Rotation paths and how fast each direction turns (degrees each step)
Each turn is a multiple of 5 degrees from 10 to 175, or 0.
Path 1:
[-12.9 -20.4 -20.6  -6.5  25.1  14.0  10.0 -12.5]
[-28.9 -19.5  -8.6   1.1  17.7 -13.5  -7.1 -18.2]
[-22.2 -25.0  -5.2 -15.7  21.7  18.6  -4.1  -3.8]
[-15.7 -34.9   0.6   9.4  12.7  -3.5 -10.6 -17.2]
[-28.9 -23.4  15.2  -7.3  16.8  13.3  -7.8   6.0]
[ -4.9 -37.9  10.0  17.0  13.0  11.1  -1.2  -6.2]
[-29.4 -16.6  26.2  12.1  12.3   0.2  -1.9   8.1]
[ -3.3 -25.0  13.2  18.6  18.8  20.4  15.2   7.0]
[-21.9 -11.2  19.2  28.7  14.3  -9.4  12.2   2.5]
[-14.4  -7.2   7.9  11.4  24.1  17.8  25.7  12.7]
[-12.9  -8.8  -0.7  29.6  19.7  -9.5  23.0  -7.6]
[-27.8   6.0  -2.1   3.1  26.4   4.4  24.1   6.9]
[ -7.8 -12.6 -19.2  15.8  24.9  -0.8  23.7 -15.0]
[-35.6   0.7 -10.5  -2.9  24.6  -8.1  10.5  -6.3]
[-12.0 -19.0 -23.2  -4.1  25.3  11.8  13.2 -13.9]
[-30.8 -15.2  -9.3  -1.6  18.7 -14.2  -5.1 -17.1]
[-20.1 -24.4  -9.0 -15.6  22.4  18.5  -1.9  -5.8]
[-19.1 -33.8  -1.5   8.1  14.0  -6.3 -10.9 -17.9]
[-28.1 -23.9  11.4  -9.3  17.1  14.5  -9.1   3.8]
[ -5.9 -39.0   8.3  15.8  12.2   8.4  -3.7  -8.8]
[-29.4 -18.4  25.4   7.8  13.5   2.4  -4.7   7.5]
[ -3.3 -28.2  13.5  18.7  16.6  19.9  11.9   3.9]
[-23.1 -10.7  21.1  25.6  13.9  -7.9   8.9   4.4]
[-11.8  -9.8   9.5  14.3  22.2  19.6  25.5  11.8]
[-14.2  -8.4   3.7  30.2  19.1 -10.6  21.0  -6.3]
[-25.4   4.4   0.5   4.5  26.9   7.7  26.0   8.6]
[ -8.4 -11.4 -15.8  19.1  23.5  -2.9  24.5 -13.7]
[-34.6   2.2  -9.0  -2.1  26.2  -6.5  14.0  -3.3]
[ -9.7 -18.3 -23.4   0.1  25.3  10.0  15.5 -14.5]
[-32.7 -11.8 -10.3  -1.9  19.6 -14.0  -2.5 -16.3]
[-18.4 -22.6 -13.1 -13.9  23.3  17.7   1.9  -7.7]
[-21.4 -29.8  -3.4   5.7  13.7  -9.4 -11.3 -19.6]
[-18.6 -13.3  -9.8   9.6  -3.0   4.9   5.7   6.2] => 0
[ 4.9  5.5 14.6 16.3 -1.2  1.8 11.9 11.5] => 25
Path 2:
[ -2.9   8.8 -13.8  -5.1   0.3 -25.8  26.5  -8.5]
[  1.9  10.6 -14.3   4.4  24.5 -27.1   0.6   8.0]
[19.4 19.2 -7.4 -4.4 19.4 -2.5 21.0 10.1]
[ -3.3  16.3   2.4  18.3   3.2 -13.3  28.4  10.1]
[ -5.6  -6.7   0.5  -7.2  18.3 -24.7  26.3   2.3]
[  6.1  16.9 -23.3  -5.3   8.4 -24.7  13.3  -6.6]
[  7.6  17.7  -6.9  12.0  25.8 -14.0   5.8  17.5]
[11.5 14.1  1.7 -1.1 12.2 -1.8 35.1  7.9]
[-11.1   7.8  -2.1  10.9   1.5 -26.6  25.9   0.8]
[  2.8  -1.2 -11.9 -10.9  24.4 -27.2  12.2   0.8]
[ 14.7  26.1 -20.9   2.6  12.1 -11.8  11.5   2.4]
[ 2.9 13.6  6.0 15.5 20.0 -9.2 20.6 19.5]
[  1.7   3.8   0.4  -6.7   6.3 -14.2  38.2  -0.7]
[ -8.7   9.1 -14.9   5.6   7.9 -34.1  12.1  -2.3]
[ 13.0  10.0 -12.3  -7.8  30.2 -16.2   8.0   8.2]
[11.5 27.5 -8.1  9.9  5.7 -3.5 24.4  8.2]
[ -6.5   2.4   9.2  11.2  15.3 -18.5  28.5  12.3]
[  0.8   2.8 -12.0 -14.0   8.6 -24.3  27.3  -7.9]
[  2.2  18.2 -19.3   8.8  15.2 -26.2   1.8   3.8]
[16.0 12.8 -2.4 -0.7 28.1 -4.2 18.1 15.5]
[  1.7  18.5  -0.5   9.5  -0.8 -11.0  35.5   4.6]
[-10.7  -3.6   0.2   3.0  16.3 -30.3  20.0   4.5]
[ 10.9  12.1 -20.5 -13.4  15.6 -21.1  14.2  -4.9]
[  7.4  24.6 -10.6  16.4  16.4 -14.0   7.5  14.2]
[ 7.5  6.3  7.4  0.1 19.4 -4.5 32.5 13.6]
[ -6.8   9.8  -7.4   3.8  -2.6 -23.5  31.0  -5.0]
[ -3.2   1.6 -11.0  -1.0  24.0 -30.7   6.7   4.1]
[ 19.1  21.9 -17.2  -5.8  18.6  -7.2  15.5   4.4]
[  0.8  20.0   1.9  20.8  10.7 -10.3  21.9  15.6]
[ -1.4  -3.1   5.3  -7.1  15.0 -16.1  33.5   3.7]
[ -3.0  12.4 -18.8  -0.1   3.2 -29.4  16.0  -7.4]
[  7.9  12.1 -11.6   3.2  29.7 -19.6   2.8  13.3]
[ -4.3  -6.7 -12.9  -9.8   1.7 -15.9 -10.9 -10.6] => 85
[ 11.1   9.3   3.0   0.4   5.6 -20.0  11.8   4.4] => 0
Path 3:
[-13.1   0.4  12.7 -28.5  24.3 -12.8  -4.0  11.9]
[-18.8  14.4  -0.4  -0.5 -27.1 -16.8 -21.4  -4.9]
[ 14.2 -19.2  -1.4 -21.5 -18.9   6.8   6.2 -23.9]
[  0.4 -32.6  18.6  12.5   9.3 -18.0  -1.6   6.5]
[ -7.3  -7.5 -18.8  19.0  -3.6  17.4 -30.4   3.1]
[ 34.0  -0.5 -19.0  -6.4  -5.9   3.9  10.1  17.8]
[ 1.0  8.2  8.1 35.0  3.9 -6.0 25.1 -0.1]
[-7.9 14.3 -2.3 -3.6 28.3 30.4 -2.6 -5.6]
[ -3.6  22.9   0.5 -22.7   3.2 -15.3   2.6  28.1]
[-14.3  21.6   2.2   2.2 -21.8 -11.1   8.7 -26.2]
[  0.6 -17.4  21.6 -26.4   9.0   9.0   2.5 -20.5]
[-21.2 -18.2   7.9  -1.3  -1.1 -22.3 -18.9  18.0]
[  7.6  -5.0 -23.9   2.8 -24.0   3.0 -22.9 -16.6]
[ 31.4 -24.6   7.9   1.9  -6.8   2.0  17.3   6.3]
[-13.6 -10.2  -3.6  36.4  17.6   1.9   2.0   6.0]
[ 15.3  18.7 -19.7  -3.6  13.6  22.9 -16.1   9.5]
[  8.9  21.3   0.6  -1.1 -11.1  -9.8  29.4  20.8]
[-16.4  16.7   6.6  10.0  13.3   2.6  15.1 -31.0]
[ -6.5   5.0  20.0 -31.9  17.1   8.7 -12.9   6.0]
[-23.5   4.0  -6.4 -10.4 -22.9 -26.8  -5.6   9.1]
[ 13.1  -9.2  -0.4  -5.2 -16.0  -2.1  -5.6 -38.1]
[  4.0 -36.6  23.0  -0.6   3.0   3.3   0.7  11.9]
[-12.6 -12.2 -27.4  22.2   4.0  -4.7 -19.7   8.8]
[ 38.2   8.5 -12.9   2.6 -10.0  13.1  -5.6   4.0]
[ 2.4 -2.5  7.1 19.1  2.3  3.0 38.0 14.1]
[-11.9  17.8  -6.7  11.2  34.7   8.9  -5.2 -10.0]
[  2.2  27.5   7.5 -25.1  -3.4   6.6  -6.4  21.9]
[-17.8  10.3  -4.2  -7.4 -18.4 -20.0  24.6 -12.9]
[  1.1  -5.9  21.9 -10.7  11.5   0.2 -10.4 -33.4]
[-17.7 -22.4  12.1 -14.9  -8.5  -0.3 -17.3  22.4]
[  1.9  -9.8 -31.3   5.6 -16.8 -19.1 -13.1  -9.7]
[ 35.7 -14.6  13.4  11.7  -9.5  11.4   1.1  -7.1]
[  5.2  -1.2   5.8 -11.0  -7.3  23.9  -1.8   1.8] => 135
[  7.8  -2.0 -15.8 -11.1  12.9   1.8  -1.1 -14.4] => 140
[  3.7 -23.0  -1.6   1.9  -9.9  -4.4 -11.6  -3.0] => 40
Path 4:
[ 20.4  -5.5 -17.6  26.1   3.1  22.4   0.6   4.3]
[ -4.9  -0.3 -33.7 -10.6  -4.8   7.5   2.6 -22.7]
[-20.5   6.6   6.9  18.1 -11.2  -0.4  23.8 -20.2]
[  3.9   4.4   5.1 -13.9   0.5 -33.7  23.8   2.6]
[ -0.5  -6.2  11.8  19.6   5.2 -29.3 -21.4   6.2]
[ 11.7  30.0  -4.2  -5.9  -2.1  -0.8 -22.3  17.2]
[-13.9 -11.2 -10.4   3.3 -20.6  18.8 -12.4  23.1]
[-22.6   0.2   6.7 -29.6   5.9  20.0  -0.1  -6.3]
[  6.6 -17.0  30.9   2.3   0.4  14.3  20.3  -1.4]
[ 23.9 -14.2  -5.5  -9.4  30.7  -6.7   5.8  -3.8]
[ 18.2  -1.3  -7.3  27.9   0.4   3.7 -16.0 -21.6]
[  2.5  23.1 -33.9   3.6  -6.6   2.8  13.9  -2.1]
[-26.6 -10.3  -8.7   4.7 -24.4 -14.0   7.7 -11.2]
[-19.5  20.5  20.1 -10.1   7.8 -20.9  11.6  -0.4]
[ 13.8 -10.0  22.3   2.2  -9.5 -19.7  -6.6  23.2]
[  3.1   3.7  -7.1  -5.2  21.8   1.1 -32.1  18.1]
[  6.3   4.0   1.2   2.3 -20.0  33.5 -18.7   2.2]
[-14.2  -8.7 -14.8 -14.7   6.5  26.2  20.0   6.3]
[ -4.5 -22.7  17.8  -6.9   0.1   4.0  11.3 -28.8]
[18.2  8.0  8.8 11.2 26.5 -8.5 22.8 -6.6]
[ 25.8 -10.7 -17.6  13.1  -7.2 -21.5  -8.4  -6.9]
[-14.2  24.7 -22.9  17.2   2.4  -4.6 -13.5  -5.6]
[-12.5  13.1  -3.2  -6.1 -38.4  -3.0   6.7   5.2]
[-32.4  -6.9   9.7 -11.6   7.3 -12.2   8.0  17.1]
[  8.5  -1.1  36.4 -14.1   0.7  -6.7 -14.6   1.6]
[19.0 -4.0  2.1  7.0 19.6 12.8 -7.3 28.5]
[ 12.0 -12.6 -19.3  -9.2  -4.3  21.0 -24.4 -11.0]
[-13.0   8.3  -9.1  11.6   2.4  32.3  14.6 -12.9]
[  2.9 -13.1  -3.3 -14.6 -11.6  -4.7  31.8 -17.3]
[ -6.6  -7.5   9.9  16.6  21.9 -24.9  10.4 -15.0]
[ 27.8  20.0   2.7   5.1  -5.8 -25.4  -6.7  -3.2]
[ -6.0   3.5 -23.6  19.1  -6.0  -9.8 -14.6  23.1]
[-19.4   0.8  -3.6  -7.0 -11.4   9.5  11.3  -4.7] => 70
[  8.4 -10.8   7.4   0.1 -21.5  -1.4  -6.4  -8.1] => 175
[ -6.7  12.4  11.8   3.4   4.8   4.3 -12.0 -16.7] => 130
[  9.3  -5.0  -9.1   7.2   6.0   4.2  12.8 -18.7] => 40
Path 5:
[  7.9   2.2 -20.5   0.2 -28.5  -4.1  -9.1 -29.8]
[ -7.6 -16.6 -31.7 -12.4  23.0  13.7  11.1   3.2]
[-29.2  12.7   4.0  16.3 -11.1  19.9  -4.4 -19.6]
[ -4.5 -25.5 -15.4  -5.3  -2.4 -26.3   6.0 -24.5]
[-27.5 -19.2   6.8  -3.9  20.3  22.4  -6.6  10.9]
[-24.3   9.2  11.8  19.6 -11.6 -26.6  -9.4 -13.1]
[  6.2 -35.8  14.7  -8.7  15.7 -15.3  13.9   3.7]
[-15.3   9.4  26.0  -0.9   3.3   6.4 -29.7  18.7]
[  8.7   6.3   8.2  12.0  -6.3 -39.5  13.9  10.2]
[ 27.7 -12.3  25.9  -8.3  12.6  16.4  -0.6  11.9]
[  3.2  33.7   1.6  -8.2 -14.3 -11.6 -20.2  16.5]
[28.9 -1.2 -8.8 12.5 -1.7 -2.3 30.5 15.1]
[ 21.8  17.2   6.1 -11.2   3.5  28.3 -18.0 -12.0]
[ -0.6  19.4 -31.9 -12.4 -21.4  -9.6  11.7   8.9]
[ 15.3 -10.6 -15.3  22.1   8.0  30.4  11.8  -8.7]
[-10.8  19.8 -11.4 -20.7  -0.5   4.9 -12.4 -31.9]
[-17.5 -22.2 -27.5   1.0 -17.4   3.6  20.8   6.6]
[-10.5  -6.9  -1.6  21.2  22.3  15.2 -17.0 -24.7]
[-30.1   0.0   3.2 -23.7  -5.2 -19.0  12.3 -16.3]
[-12.0 -38.1   3.2  18.4  -5.4   5.6  -8.3  12.8]
[-14.8  11.3  15.4   5.2  29.6 -19.8 -14.7 -11.3]
[ -9.4 -14.9  27.9 -11.4 -17.9 -13.1  21.1  12.0]
[ 14.6 -14.0  11.0  15.3   8.6  -6.7 -34.1  15.6]
[ -0.7  27.8  15.9  -9.7  17.7 -18.9  15.6  13.5]
[ 24.8  -8.7  21.5   4.3 -28.6   9.0   4.8  12.2]
[ 25.6  16.0 -14.8  -7.6  17.9  -9.0 -23.8  10.7]
[ 4.2 25.8  2.5 -1.8 -7.6 14.9 32.8 14.4]
[ 31.8  -1.8 -10.0   6.9 -20.4  10.3 -15.1 -17.8]
[ -0.2  14.9 -32.0 -23.5  19.5   6.6   6.2   4.5]
[-11.2   7.4  -7.1  20.6 -24.0  27.5  14.7  -9.5]
[  7.9 -12.0 -25.2  -5.9   6.5  -9.2 -10.9 -34.7]
[-33.6  -6.3 -10.2 -15.8   7.7  21.1  12.2   8.2]
[-1.8 -7.6 -2.6 -8.5  4.4 -0.2 23.4 10.3] => 145
[ 2.5  1.8  1.5 -7.9 25.1  8.4 -5.9 -1.8] => 135
[  4.5  -1.2  20.3   1.1   3.1 -12.9  -4.1  13.6] => 25
[ -9.0   3.0 -13.6   8.7   3.9   0.1  -7.5  19.8] => 120
Path 6:
[-18.2  21.0 -14.2 -12.1  15.2   6.7 -24.6   4.1]
[ 14.9  11.4  12.6  -8.4  -4.9  31.2 -11.1 -16.8]
[-20.3   0.2   8.6  -6.4  13.0  26.1  22.8   9.4]
[ 11.5 -18.2 -28.3  -4.1  -3.1  22.3  -1.1  12.2]
[  3.7  13.7  -6.2  21.8  28.8  10.0 -13.5  13.0]
[  3.9 -10.7  12.3  28.8 -12.8  22.7  -3.6 -13.2]
[-35.7  -2.5  -1.8  12.9  -9.2   6.4   2.5  19.9]
[ -5.8  -2.3 -24.3  -4.7 -14.3   8.2 -32.3  -5.5]
[ -9.0  32.9  16.3  -2.6   9.7  15.1 -18.4  -1.5]
[ -7.3  -8.8   8.7 -12.6 -11.1  32.7   8.4 -18.8]
[-12.5   2.7 -14.9 -15.0   8.2  18.8  10.3  29.6]
[ 20.2  -5.0 -22.0   3.7  17.2  21.6 -16.4  -6.4]
[ 3.4 11.4 18.7 28.0 12.2 20.6  5.0 11.0]
[-17.2 -27.2  -7.9  19.9 -12.4  17.4   5.5  -4.8]
[-16.1   9.9 -16.7  10.2  -8.1   0.0 -20.2  28.7]
[ -4.2   8.9  -2.8   6.9   1.5  11.9 -32.7 -25.2]
[-16.3  18.1  25.1  -3.5 -13.2  22.5   3.1   5.1]
[-19.6 -13.9 -18.1 -22.2  -2.0  21.8   3.4  -5.7]
[ 13.5  17.8 -13.7 -11.2  10.8  18.7 -11.2  24.1]
[  9.0  -2.8   4.1  13.5  24.2  27.0  -2.1 -18.9]
[-3.4 -7.3  8.8 18.9 -9.7 23.1 17.1 23.2]
[-17.8 -18.8 -29.7  15.0   4.6   5.2 -10.6   3.6]
[  5.6  19.7  -0.3  18.1  -8.0   6.9 -30.4  12.0]
[-25.2   3.8  16.0  10.8  -0.9  16.5  -9.0 -25.8]
[-17.4   2.4  -0.4 -16.0 -27.9  20.3   1.8  16.5]
[-12.3   4.5 -25.1 -20.2  18.6  13.3 -15.8  -3.5]
[23.4 17.6  9.4 -1.1  4.4 30.0 -7.7  3.4]
[-14.6 -12.2   5.5   9.5  17.5  27.7  20.6  -5.5]
[  4.2 -14.7 -20.3   9.4 -12.5  17.1   2.3  28.3]
[ -7.5   3.8 -16.6  23.5  22.6   3.0 -23.6  -0.5]
[  2.7   7.2  18.5  23.6 -20.4  19.7 -14.4  -4.7]
[-41.6  -3.7   2.7   1.8  -6.7  10.3   2.1  -2.3]
[  8.5  -2.3   4.9  -5.6  -0.6 -24.3   8.6  -3.9] => 0
[14.9 -6.2 -3.8 -0.9 15.1  8.9 14.0  5.8] => 45
[ -7.5 -12.1  -7.7  -0.2  10.3  -0.4  -1.5 -21.0] => 175
Path 7:
[  3.6  17.8 -28.8 -15.8  18.8  -0.2 -18.6  -2.6]
[  3.5  28.0  -3.0 -29.1   5.4  -9.2 -14.0  10.8]
[ -3.2  19.6 -19.8 -17.8  22.5  14.0 -17.2   6.4]
[ -1.3  22.0   6.9 -28.8   6.9   3.6 -17.8  20.4]
[-13.5   8.2 -10.1 -15.3  25.0  19.3 -18.4  12.5]
[ -9.2   5.4  13.1 -25.1   6.1   4.2 -24.4  23.2]
[-23.7  -6.4  -6.5 -13.5  25.1  11.7 -21.2  11.2]
[-11.3  -8.5  11.6 -20.8   4.8  -7.5 -30.3  19.0]
[-25.6 -13.8  -9.9 -11.0  23.3  -4.8 -22.0   2.7]
[ -6.6 -12.3   2.6 -17.9   0.6 -22.4 -31.6   9.6]
[-20.9  -8.7 -17.4 -12.3  20.3 -19.0 -18.8  -6.9]
[  3.9  -2.9  -9.1 -19.9  -0.5 -28.3 -29.4   2.5]
[-11.7   6.8 -24.0 -16.4  19.4 -21.4 -12.6  -9.4]
[ 12.6  12.5 -14.8 -21.8   0.7 -20.4 -25.8   2.7]
[ -8.8  22.2 -22.4 -20.5  19.8 -10.6  -7.1  -5.0]
[ 15.3  21.2 -12.7 -23.9   2.9  -3.6 -24.0   8.8]
[-10.3  26.6 -12.6 -23.0  22.5   2.5  -5.8   4.9]
[  8.9  17.5  -5.3 -22.7   7.3  10.6 -26.9  17.8]
[-20.0  17.4  -1.4 -23.6  23.1  10.0  -7.7  12.8]
[ -0.1   2.3   1.6 -19.1   9.8  14.9 -31.4  21.8]
[-28.5   2.4   6.0 -21.2  20.9   4.5 -13.7  14.5]
[ -6.9 -12.9  -0.3 -14.1  10.8   5.6 -36.2  17.5]
[-30.2  -7.7   4.5 -18.4  18.0 -12.0 -15.3   8.8]
[ -5.4 -18.3  -8.3 -10.9   9.0  -9.0 -36.6   8.2]
[-24.2  -5.9  -2.7 -19.3  13.4 -26.3 -15.4   0.9]
[  1.6 -10.0 -19.0 -11.3   8.9 -17.1 -33.1  -1.5]
[-13.8   8.2  -9.0 -22.9   9.9 -32.1 -11.4  -3.6]
[  9.1   5.3 -27.0 -14.7   9.6 -13.9 -27.4  -4.2]
[ -5.3  23.7 -10.2 -26.8   9.4 -22.4  -8.6  -0.3]
[ 10.1  18.3 -26.2 -16.8  13.2   1.2 -23.5   2.1]
[ -3.5  29.6  -3.5 -29.6  11.1  -7.1  -7.7   9.5]
[  4.1  17.3 -18.6 -16.7  18.2  15.5 -22.7   9.1]
[-18.8   5.1  -0.8  -1.4  11.6  -3.2  15.7  -6.2] => 175
[ -4.9   6.7  -1.4  23.2 -11.2  -1.6   4.7   7.2] => 0
[ 10.5   9.2 -13.7  -0.9  -3.3 -16.3   3.2 -12.0] => 25
